a = 38   6   4  55  45  18  68  42  66  11  58  23
The entry just right of the largest entry -> 42
The first entry is 38
The 2nd entry from the right is 58
The 3rd entry from the right: 11

Questions about the grid below. Indices start at 1.
1) Give the bottom entry of the column that holds the largest entry.
2) Give the entry in row 3 and column 3.
3) Give the entry in row 3 and column 1.
4) Give the entry at row 1, column 2.
5) Give the entry in row 1 and column 3.
6) Give the entry in row 1 and column 1.
7) Give the entry just right of 190.
8) Give the entry directly above 119.
111,153,141,165,201,159,145,113
200,146,125,99,98,44,96,98
174,129,149,106,70,87,72,92
133,160,190,171,127,115,93,98
153,173,159,129,119,89,81,116
1) 119
2) 149
3) 174
4) 153
5) 141
6) 111
7) 171
8) 127

Read these off the row that follows.
1) Which number is the entry just left of the centre entry?
2) Which number is the entry just right of the smallest entry?
3) Which number is the entry just left of 13?
[-10  30  42   0  45  37 -24  13 -17  48  -5]
1) 45
2) 13
3) -24

Read these off the array that follows.
1) Find the third entry on the diagonal from the top-right corner.
2) Find the last entry, reading row by row.
3) Find the entry directly below the largest entry.
4) Find the first entry, reading row by row.
5) Find the entry just left of the largest entry.
6) Find the last entry of the smallest entry's row.
7) Find the entry in the top-right corner.
8) Find the second entry on the diagonal from the top-right corner.
[[ 0.03 -0.26  1.06 -0.75 -0.30  1.20  0.19  1.54]
 [-0.93 -0.09  0.50  0.11 -0.61  0.13  0.65  1.34]
 [ 0.24  0.72  0.49 -0.82 -0.02  1.21 -1.91  0.66]
 [-0.45  0.32 -0.48  0.91  2.24 -1.60  2.17  0.92]
 [ 0.37 -0.66 -1.26  0.98  1.64 -1.03  1.38 -0.48]
 [-0.91  1.99  0.62  0.17  1.18 -0.81  0.91  1.72]
 [-0.80 -1.06  0.73 -1.34 -0.95  1.57  1.99  0.80]
 [-0.63  0.68  1.09  0.12 -1.81 -1.54  0.75 -1.49]
 [ 0.54 -1.25 -0.53  1.34  2.00 -0.63  2.29  0.04]
 [-0.50  0.84 -1.00 -1.07 -1.66 -1.94 -1.50 -2.35]
 [-0.45 -1.57  1.63  0.51  0.52  2.27  0.86  1.52]]
1) 1.21
2) 1.52
3) -1.50
4) 0.03
5) -0.63
6) -2.35
7) 1.54
8) 0.65

Questions about the table below. Indices start at 1.
1) Give the entry at row 1, column 2.
2) Give the entry in row 1 and column 1.
3) Give the entry at row 2, column 1.
4) Give the entry just right of the largest entry.
5) Give the entry in row 3 and column 1.
6) Give the entry at row 1, column 3.
7) Give the bottom-right entry.
8) Give the entry in row 3 and column 2.
 39    1  -36  -14   22   46  -28
  1  -27    0   28   47  -48   25
 39   -3  -22    3   -1   21  -46
 30  -18  -28   37   30  -12   11
 15  -32   -6   22   28  -40   30
-18   28   26  -34  -40   11  -16
-24   25   -6    5  -42  -21   34
-45   37   32  -37  -48   20   29
-13   40  -43  -23  -31  -12    1
1) 1
2) 39
3) 1
4) -48
5) 39
6) -36
7) 1
8) -3

grid =
[[15 29 52 56 69]
 [27 31 61 59 40]
 [61 88 39 47 15]
 [36 68 39 50 34]
 [42 25 59 61 34]
 [29 30 61 60 39]
 [85 26 48 62 30]
 [37 11 54 60 78]
 [82 28 45 67 37]]
Which number is the smallest entry in the first column? 15
The entry directly below 47: 50
Which number is the bottom-left entry? 82
The last entry of the smallest entry's row: 78
The smallest entry in the last column: 15
The maximum -> 88
Which number is the entry directly below the centre entry? 61
The entry directly below the largest entry is 68
The second entry on the main diagonal -> 31
Which number is the largest entry in the first column? 85
Which number is the first entry of the smallest entry's row? 37
Which number is the minimum? 11
Which number is the last entry, reading row by row? 37
The entry just right of the centre entry is 61
The third entry on the main diagonal is 39
The top-right entry -> 69
Which number is the fourth entry, reading row by row? 56
The entry directly above 47 is 59

M =
[[  3 -11  -8 -24   9   9   2  10]
 [ -4   4  39 -62  -9  66   3  47]
 [-35  15   0 -41  22  12 -40 -13]
 [ 17  -8   1 -10  17 -36   7  12]
 [ 18  30  24 -13   1  38  11  25]
 [-11   7 -30 -31   1  10  45 -34]
 [ 12  -7  25 -23 -39 -21  33  35]
 [ -7  -1   7 -19  54 -33  19  30]
 [-17  55  32 -16  -5 -17  -2   6]
 [ -1  38  30 -39  -3 -16 -27 -14]
 [-10 -21 -33 -28 -17 -36   5  67]
 [ 28 -13  19 -49  40 -22  52 -37]
 [ -3   4   0 -31   5 -19  11  -2]]
Rows and columns are numbered from 1.
The entry directly below the smallest entry: -41
The entry in row 3 and column 1 is -35
The bottom entry of the column that holds the smallest entry: -31
The smallest entry: -62
The entry at row 1, column 1 -> 3
Give the entry in the bottom-right corner.
-2
Give the entry in row 3 and column 3.
0
The bottom-left entry -> -3
Give the entry just right of 45.
-34
The entry in row 2 and column 2: 4
The entry at row 1, column 3 is -8
The entry directly below the largest entry -> -37
The entry in row 2 and column 1: -4
The entry in row 1 and column 2 -> -11
The entry in the top-right corner -> 10
The entry directly above the largest entry: -14
Give the entry in row 2 and column 3.
39
Give the entry directly above the smallest entry.
-24
Give the entry just left of 35.
33
The entry directly above 22 -> -9
Give the entry directly below -5.
-3
